Named turns come first, each shown by rows before and after it. Which turns, in which order, take the first row of each pair that follows to the second? Write the first one first, as in the answered first pair.
turn z_683:
-1.72  +0.81  -0.52  -0.48  +1.95  +0.66  -0.57  +0.56  +0.49 -> -1.45  +0.84  +0.17  -1.18  +1.53  +0.29  -0.99  +1.13  +0.31
+1.08  -0.06  +0.40  -0.90  -0.36  +0.71  -2.37  +1.29  -0.47 -> +1.02  +0.12  -0.25  +1.39  +0.19  +1.22  -2.24  -0.18  -0.02
+0.40  -0.86  +1.66  +0.03  -0.73  +2.49  -2.68  -0.05  -1.44 -> +0.85  -0.47  -2.39  +2.17  +0.31  +2.33  -1.89  -0.64  +0.78
-1.63  -1.11  +0.25  -2.62  -1.19  -0.09  +2.65  -1.01  +0.65 -> -2.37  -1.37  +2.10  -0.83  -1.37  +0.45  +1.34  -2.23  +0.20
turn z_932:
+0.75  -2.40  +3.43  -0.82  -0.15  +0.49  +1.26  -1.15  -2.79 -> +3.19  -1.63  +0.43  +3.22  +1.28  +0.44  +0.71  -0.40  -1.30
-1.43  -0.41  -1.79  +0.90  +1.44  +1.00  +1.48  -0.94  +1.64 -> -2.70  -0.79  -0.41  -0.71  +0.96  +0.60  +1.37  -0.99  +1.08
-2.81  +1.36  -0.45  -1.23  +0.67  -0.13  -0.52  -3.61  +0.95 -> -1.32  -0.36  +2.65  -1.58  -1.03  +0.74  +0.51  -3.33  -0.33
turn z_610:
-3.17  +1.84  -2.40  +2.14  +1.75  -0.63  -3.14  -1.42  +0.42 -> +0.41  +2.15  -2.85  +3.00  +1.63  -0.01  -3.94  +1.18  +0.17
+2.47  +0.24  +3.57  +1.44  +1.12  +0.20  -2.99  +0.03  -3.00 -> +4.18  -0.21  +2.06  -1.29  -2.15  +1.70  -2.57  +0.98  -1.61
-3.21  +0.96  -1.16  -2.69  +0.11  +0.63  -2.07  -1.57  +2.53 -> -2.84  +1.42  -0.13  +0.42  +3.14  -0.92  -2.78  -1.12  +1.12
+0.05  -1.10  +1.51  +0.94  +0.66  -0.48  +1.96  -0.21  -0.67 -> +1.34  -0.87  +1.12  +1.21  +0.21  +0.03  +1.91  +0.69  -0.56
turn z_915:
+2.31  -0.12  -3.29  +2.02  -0.47  +1.19  +0.36  -0.13  +1.54 -> +2.47  -1.13  -2.08  +2.29  -0.55  +0.99  +1.22  -0.46  +1.15
+1.64  -0.17  +0.58  +0.93  +2.08  +1.26  -0.85  +0.65  -2.67 -> +0.39  +0.66  -1.80  +0.22  +3.04  -0.01  -0.22  +1.36  -2.14
+0.17  -0.59  +0.83  -1.91  -1.22  -0.12  +1.08  -0.65  +0.57 -> +0.62  +0.45  +1.26  -1.78  -1.12  +0.52  -0.93  -0.28  +0.27
Pairs:
Each pair is 2 to 3 turns apart.
-0.79  +1.81  -1.20  +2.80  +2.96  -3.20  +0.51  +0.19  -1.79 -> +0.39  +0.67  -1.42  +2.24  +2.71  -3.13  +2.53  +0.31  -1.86
z_915 z_683
+2.01  -0.02  +2.08  +0.85  -2.13  +2.52  -1.85  -0.68  -0.39 -> +1.80  +0.48  -2.86  +1.61  -0.55  +1.35  +0.64  -0.65  +1.90
z_683 z_915
+2.58  -1.57  +3.62  -1.35  -3.15  -0.09  +0.17  +0.57  -1.04 -> +0.78  -1.61  -0.67  +2.49  -0.18  -1.67  +3.60  -1.57  +1.26
z_932 z_932 z_915
+0.32  -1.27  -1.98  -0.94  -1.16  -0.15  +2.85  -0.56  +1.64 -> -0.22  -1.06  +2.83  +0.78  +1.50  -1.98  +0.97  +0.25  -1.73
z_683 z_610 z_610
+1.57  -1.67  -0.73  +4.19  +1.18  +0.67  +3.36  -0.10  +2.28 -> -3.98  -0.94  -1.55  -2.92  +0.10  +0.12  +2.66  -0.64  +2.56
z_610 z_932 z_932
-2.35  -0.80  +0.52  -2.01  -0.84  -0.73  +0.06  -2.00  +0.15 -> +0.35  +0.81  -0.47  +0.71  +2.02  -2.67  -1.99  +1.07  -1.29
z_610 z_610 z_932
-2.65  +0.70  +0.05  +1.34  +2.61  -0.36  +1.45  -0.17  +0.61 -> -1.93  +0.62  +3.03  -0.21  +1.35  +0.34  -0.61  +0.64  -0.94
z_683 z_683 z_915
+3.16  -0.91  -2.17  +1.59  +1.90  -1.08  -1.33  +2.00  -0.56 -> +1.27  -1.11  -3.80  -3.31  -1.24  +0.36  -0.69  +1.45  +0.71
z_610 z_932
-2.17  +2.55  +1.47  -4.45  -1.12  -0.01  -1.74  -0.32  +1.04 -> +1.68  -1.04  +2.44  +2.55  -1.44  +1.21  +2.86  -2.74  +2.38
z_915 z_932 z_683
+1.50  -1.97  +3.05  +1.42  +0.76  -0.37  +2.22  -1.10  +0.34 -> +2.10  -1.97  +2.49  +0.12  -0.57  +1.05  +2.54  -0.67  +1.08
z_610 z_610
+1.20  -0.16  +0.85  -2.11  -1.06  -0.23  -3.53  +0.70  -0.89 -> +0.54  -0.95  +0.34  -2.60  -2.51  +0.53  -2.68  -0.72  +0.01
z_932 z_610
+3.81  -0.26  -3.42  -1.22  -1.42  +0.19  +3.11  +2.58  +0.09 -> -2.94  -1.48  +0.43  -0.60  -0.06  -0.29  +4.95  -2.59  -0.38
z_610 z_932 z_610
-1.26  +0.44  +2.20  +2.59  +1.89  -0.01  -1.52  +0.15  -1.92 -> +2.58  +0.52  -1.16  +1.48  +0.27  +0.54  -0.46  +3.03  -0.56
z_610 z_683 z_683
-3.25  +0.25  +0.98  -3.33  +0.68  -1.75  -0.65  +1.33  -0.65 -> +1.96  -0.02  +1.93  -1.65  -0.67  -0.27  -2.37  +3.57  -1.32
z_932 z_915 z_932
-0.76  -1.21  +1.75  +2.69  -1.36  +2.74  -0.37  -4.04  +1.26 -> -1.16  -0.15  +0.18  -5.18  -3.12  +1.47  -0.63  +0.16  +0.34
z_915 z_683 z_932
+0.68  +0.66  -2.66  -4.24  +0.16  -1.68  +4.25  +0.45  -1.36 -> +2.55  +2.25  +0.67  +0.37  -0.53  +2.25  -4.75  -1.39  -2.21
z_915 z_915 z_683
-0.10  +0.19  -1.11  -3.65  +0.67  -1.21  +2.23  +1.63  -0.22 -> +4.19  -0.85  -0.46  +1.85  +0.88  +0.91  +1.64  +0.66  -0.27
z_915 z_932
-1.41  +1.21  -0.86  +0.24  +0.74  +0.55  -2.38  -0.91  +0.31 -> -0.59  +0.21  -0.59  +2.34  +2.48  -1.00  +0.39  -0.36  -0.08
z_915 z_610
-1.45  -1.32  -2.56  -1.52  -2.50  +1.28  +0.93  -2.41  +1.64 -> +0.33  -1.62  -3.47  +0.25  -2.44  +1.55  +0.71  -2.46  +2.02
z_932 z_932 z_932
-1.87  -0.80  +1.75  -2.02  -2.97  +2.63  -2.58  -1.66  -0.49 -> -0.23  +0.76  +1.44  +3.05  +1.24  +0.62  -4.37  -0.27  -1.95
z_610 z_610 z_932
-1.97  -1.23  -0.05  +3.48  +0.39  -0.54  -2.77  -5.24  +1.23 -> -2.69  +0.39  -4.70  -0.85  +1.99  -4.29  -0.49  -0.69  +1.41
z_915 z_683 z_610
-1.29  -1.33  +3.25  +2.52  -0.46  +0.05  +0.68  -3.05  +0.63 -> -0.31  +1.03  -0.67  +4.51  +2.18  -0.87  -1.31  -1.16  +1.15
z_610 z_932
+1.48  -0.48  -2.04  +1.23  +0.14  -0.27  +2.52  +0.43  +0.78 -> +2.15  +0.97  -0.77  -1.08  -0.60  +0.53  -1.37  +2.49  -0.50
z_915 z_915 z_683
+1.06  -0.81  -2.94  +2.63  -1.58  +0.62  +2.88  -0.88  +1.44 -> -0.84  -0.42  -2.01  +3.47  -0.15  -0.36  +3.06  -1.98  +1.13
z_610 z_610
+0.91  +1.06  -0.71  +2.00  +3.15  -2.33  +0.99  +1.77  -0.90 -> +2.65  +0.34  +1.80  +3.50  +0.33  +0.85  -1.36  -0.40  -0.66
z_610 z_683 z_683
-1.67  +1.86  +1.07  -1.78  -0.99  +2.69  -4.90  -2.53  +0.79 -> -0.45  +0.84  +3.73  +0.05  -0.94  +3.38  -4.41  -3.18  -0.50
z_932 z_610
-1.08  -0.85  -0.22  -1.02  -4.48  +3.43  -3.06  +0.65  +1.39 -> +0.33  -3.11  -1.08  +2.21  -3.68  +2.40  +2.41  -0.37  +2.18
z_915 z_915 z_932
-2.32  -0.80  +3.96  -2.70  -2.10  +1.01  -0.82  -1.67  -0.92 -> -3.14  +0.70  -0.48  +1.13  -0.37  +1.68  -2.39  -4.07  +1.57
z_683 z_932 z_915
+1.45  -0.45  +2.11  -3.95  -2.68  -0.27  +1.74  +2.36  -1.23 -> -1.36  +0.56  +3.21  -3.86  -2.39  +0.26  -1.65  +0.41  -1.27
z_610 z_915
-0.07  +1.00  +0.56  +1.82  -0.21  +1.87  -4.69  +0.03  +0.06 -> +1.00  -2.21  +2.03  +3.99  +0.55  +0.33  +2.02  -0.28  -0.19
z_915 z_915 z_610
+2.71  +0.14  -1.66  +2.14  +4.30  -0.53  -2.27  +2.09  +1.35 -> +0.73  -1.60  +4.91  +0.19  +2.43  +0.88  -3.12  -0.11  -0.71
z_932 z_915 z_915
-4.01  +0.71  +1.77  +1.88  +2.32  -0.76  -3.14  -2.64  -1.17 -> +2.17  +1.86  -3.11  +3.08  +2.35  -1.46  -2.73  +2.26  -0.31
z_610 z_683
-0.63  -1.06  -0.58  +2.43  +0.94  +0.65  +2.57  -2.24  +0.74 -> -1.62  +0.64  -0.49  -2.68  +1.18  -1.25  +1.71  +1.27  -0.56
z_610 z_932 z_683
+3.08  -0.57  +3.13  +2.89  -2.39  +5.52  -4.00  -1.45  -1.33 -> +2.58  +2.62  -7.28  -0.97  -0.41  +1.45  -1.52  +3.36  +1.32
z_932 z_683
-3.63  +0.01  +2.82  +2.88  +3.15  -0.80  -0.57  -2.04  -1.26 -> +3.21  +1.20  -4.23  -0.67  -0.16  +0.09  +0.03  +3.94  +1.02
z_610 z_915 z_610
-0.88  +1.38  -3.04  +1.33  +1.88  -0.74  -0.21  -0.09  +1.27 -> -0.88  +1.31  +1.10  +0.97  +2.37  -1.15  -1.93  +0.53  -1.31
z_932 z_683 z_610
-1.70  +0.01  +1.36  +0.58  -0.02  +1.21  -2.43  -4.69  +2.40 -> -2.40  +0.15  -2.29  -2.49  +0.48  -1.22  +1.93  -2.53  +3.44
z_915 z_915 z_683
+0.86  -1.59  +4.28  -1.16  -1.80  +0.64  +1.06  +2.21  -2.06 -> -1.54  +0.61  -1.75  +4.63  +1.47  +0.76  -1.58  -1.61  +0.89
z_683 z_932
-1.71  +1.78  -3.01  +2.89  +2.27  -0.64  -0.92  -1.89  +1.79 -> +3.90  -1.18  +1.32  -1.23  -1.36  -0.35  +3.10  +2.51  -0.96
z_683 z_932 z_932
-0.82  -0.98  +3.36  +0.76  +1.83  -1.01  +0.48  -0.41  -1.93 -> -2.82  -0.19  +0.30  +1.36  +2.71  -1.39  +0.74  -1.78  -0.18
z_683 z_932
+1.60  +0.78  -1.39  +3.02  +1.87  -1.46  -0.46  +4.10  -1.05 -> +0.96  +0.16  -4.16  -0.63  -0.68  -1.08  +2.03  +3.68  +0.93
z_915 z_610 z_932
-3.00  +0.02  -2.70  -0.38  +1.06  -1.81  +2.25  -2.07  +1.51 -> -0.34  +2.03  -3.35  -0.60  -0.06  -0.24  -3.23  +0.28  +1.06
z_915 z_915 z_683
-2.59  +1.11  -2.24  -3.75  -2.25  +1.01  -2.36  -0.85  +2.87 -> -2.63  -0.93  +4.78  -0.90  -2.09  +1.60  -1.74  -2.92  +0.34
z_683 z_932 z_610
+3.26  +1.32  +0.48  -0.04  +1.86  -1.20  -0.35  +2.79  -1.07 -> -0.53  +2.73  -1.53  -0.03  +3.04  -1.65  -2.02  +0.68  +0.13
z_683 z_683 z_932
-2.70  -0.14  -2.56  -3.27  -0.73  -0.27  +2.56  -0.71  +1.67 -> +2.37  -0.88  +3.41  +3.13  +0.75  +0.28  -0.65  +0.56  -2.24
z_610 z_915 z_610
+2.12  -2.29  -0.94  +2.57  +0.87  +0.27  +2.59  +0.72  +0.32 -> -2.65  -0.32  -0.81  -0.01  +2.90  -2.51  +0.93  +1.11  -0.73
z_932 z_932 z_610
-2.68  +1.76  +1.13  -2.95  +0.46  +1.58  -4.65  -0.62  -0.43 -> -3.20  +1.87  -2.35  -3.04  +2.95  -1.61  -1.06  +1.42  -0.39
z_610 z_932 z_915
+3.06  +1.97  +2.70  +2.29  +1.62  +0.57  -4.71  +2.53  -2.78 -> +0.53  +2.66  -5.04  -3.70  -2.02  +2.17  -2.70  +1.67  +1.86
z_683 z_610 z_932
-2.25  -0.77  +3.83  +0.31  +0.42  -0.47  +1.19  -3.98  -1.16 -> +5.47  -0.45  +2.33  +1.10  -0.66  +0.42  -0.29  +0.82  -1.60
z_610 z_610
+1.38  -0.14  +1.59  -1.40  +0.27  -1.43  +2.47  +2.88  -2.01 -> +2.10  +0.68  -1.00  +0.07  +1.18  -1.95  +1.48  +3.12  -1.12
z_915 z_932 z_915
-1.20  +0.13  +0.30  -1.17  +0.19  -1.77  +1.56  +2.53  -2.33 -> +2.14  -0.27  -0.24  -0.52  -2.38  +1.11  +1.63  +2.33  -1.24
z_915 z_932 z_610
+1.32  -3.38  +3.56  +2.61  +0.68  +0.34  +5.36  -0.36  -0.47 -> +0.10  -1.67  -0.86  -2.73  +0.27  -1.62  +6.13  +3.03  +0.46
z_932 z_683 z_610
-2.83  +0.81  +2.82  -5.02  -1.74  +0.63  -2.25  -0.38  -0.91 -> +0.93  -0.63  +6.05  +1.26  +0.07  +0.53  -2.11  -0.25  -2.69
z_610 z_932
+1.60  -0.66  -0.96  -3.57  -0.14  -2.42  +5.63  +2.82  -0.24 -> +1.09  +1.83  +0.79  -5.68  -2.75  +1.22  -3.36  +2.05  -0.82
z_915 z_610 z_915
+0.29  +0.85  +2.54  +2.08  -1.12  +1.89  -2.48  +1.02  +0.31 -> -2.97  +0.62  +2.20  -2.36  -2.07  +0.89  -0.72  +0.58  +0.79
z_683 z_932 z_932
-3.12  +1.69  -3.83  +1.27  +3.72  -2.00  -0.04  +0.05  +0.08 -> -1.16  +0.06  +3.47  +0.84  +2.93  -2.01  +0.12  +2.12  -3.99
z_932 z_610 z_932
+1.85  -2.07  +0.52  -0.32  -0.24  -0.77  -1.27  +1.94  -0.35 -> +1.08  -1.76  -0.50  +1.37  -0.31  +0.50  -2.37  -0.94  +1.07
z_610 z_683 z_932
-4.24  -0.63  +3.31  -3.67  -1.90  +1.54  -1.81  -2.19  -0.68 -> -1.30  -2.13  +2.37  +3.03  -1.74  +3.06  -0.67  -4.91  +1.04
z_683 z_932 z_932
+1.15  -0.64  +0.98  -5.13  -1.04  +2.41  +2.06  +0.85  +0.78 -> -1.76  +0.50  +0.61  +1.86  +5.60  -0.43  +1.78  -1.91  -0.22
z_610 z_610 z_683
+2.62  -1.40  +1.87  +1.63  -0.31  +0.10  +1.42  +1.29  -1.23 -> +1.88  -1.80  +1.72  +1.70  -1.85  +1.77  +1.23  -0.77  -0.38
z_610 z_683
+1.12  +0.61  -2.03  +0.35  +0.50  -0.97  +1.51  +1.23  +0.05 -> -0.56  +0.23  -1.16  -1.66  -0.64  -0.48  +2.06  +0.88  +0.01
z_610 z_932
-0.51  +1.29  +0.08  -1.44  +1.38  -1.71  -3.09  +1.98  -1.09 -> +2.21  +0.04  +0.26  +3.36  +1.02  -0.39  -2.39  +0.53  -0.45
z_932 z_932 z_683
+1.13  -0.21  +0.62  -2.04  +0.04  -0.80  -0.78  +1.16  -3.20 -> +2.45  -0.28  +0.03  +1.66  +0.51  +0.08  -1.35  -0.27  -2.57
z_932 z_683
-2.44  +1.17  +1.55  +0.71  +2.83  -0.08  -0.82  +0.61  -2.37 -> -1.06  +1.06  -0.79  -1.44  +2.21  -0.92  +1.65  +2.95  -2.12
z_610 z_915 z_932
-0.45  -0.36  -1.11  +2.82  -1.70  +0.13  -2.26  -1.86  +2.10 -> -3.14  -0.41  -0.98  -1.56  -2.20  -1.64  -0.39  -0.85  +1.51
z_915 z_932 z_683
-0.15  +0.56  +4.46  -0.08  +0.75  -0.23  -0.52  -1.23  -1.52 -> +0.43  +3.02  +0.03  -1.44  +1.31  -0.68  -3.00  +1.16  -0.56
z_915 z_610
-1.55  +1.43  +1.21  +1.20  +0.01  +2.03  -4.94  -2.12  -0.12 -> +1.02  -2.38  +4.57  +0.52  -1.86  +1.57  +2.06  -1.24  -0.92
z_915 z_932 z_932
+2.73  +2.21  +3.02  +0.65  +1.69  -1.56  -4.38  +2.80  -0.54 -> +2.17  +0.51  +4.88  +0.65  +2.02  -2.70  -0.52  +2.86  -1.19
z_915 z_683 z_932
+2.05  +1.35  -3.67  +1.22  -0.07  +0.53  -0.42  +1.98  +0.53 -> -1.36  +0.29  -1.98  -3.59  -2.70  +1.56  +0.89  +0.17  +0.83
z_610 z_932
-0.56  -0.04  -1.31  -0.18  -0.91  +2.33  -1.79  -2.27  +1.35 -> -2.86  +0.28  -1.61  -2.71  +0.15  -0.25  -0.04  -0.99  +0.63
z_683 z_610 z_683
-0.41  -3.03  +3.39  +1.24  -1.77  +1.90  -0.19  -2.46  -1.71 -> -1.96  -0.78  -2.98  +3.53  +2.47  -0.57  +0.01  -2.03  +0.28
z_683 z_932 z_610
-2.13  +1.75  -4.54  -3.22  +0.56  -1.51  +0.55  +0.60  +1.24 -> -0.41  -0.61  +4.79  +2.74  +0.66  +0.67  -1.98  -2.18  -2.09
z_932 z_683 z_610
-2.74  +2.02  -4.47  -4.32  +1.05  -3.94  +5.53  +2.91  +0.81 -> +2.09  -0.20  +6.99  -3.87  -3.65  +1.06  +0.14  +2.92  -3.24
z_932 z_915
+0.82  +2.92  -1.68  +1.28  +4.22  -3.31  -1.68  +4.44  -1.20 -> -2.21  -0.36  +3.61  -1.51  +2.82  -4.13  +3.21  +2.19  -2.71
z_932 z_915
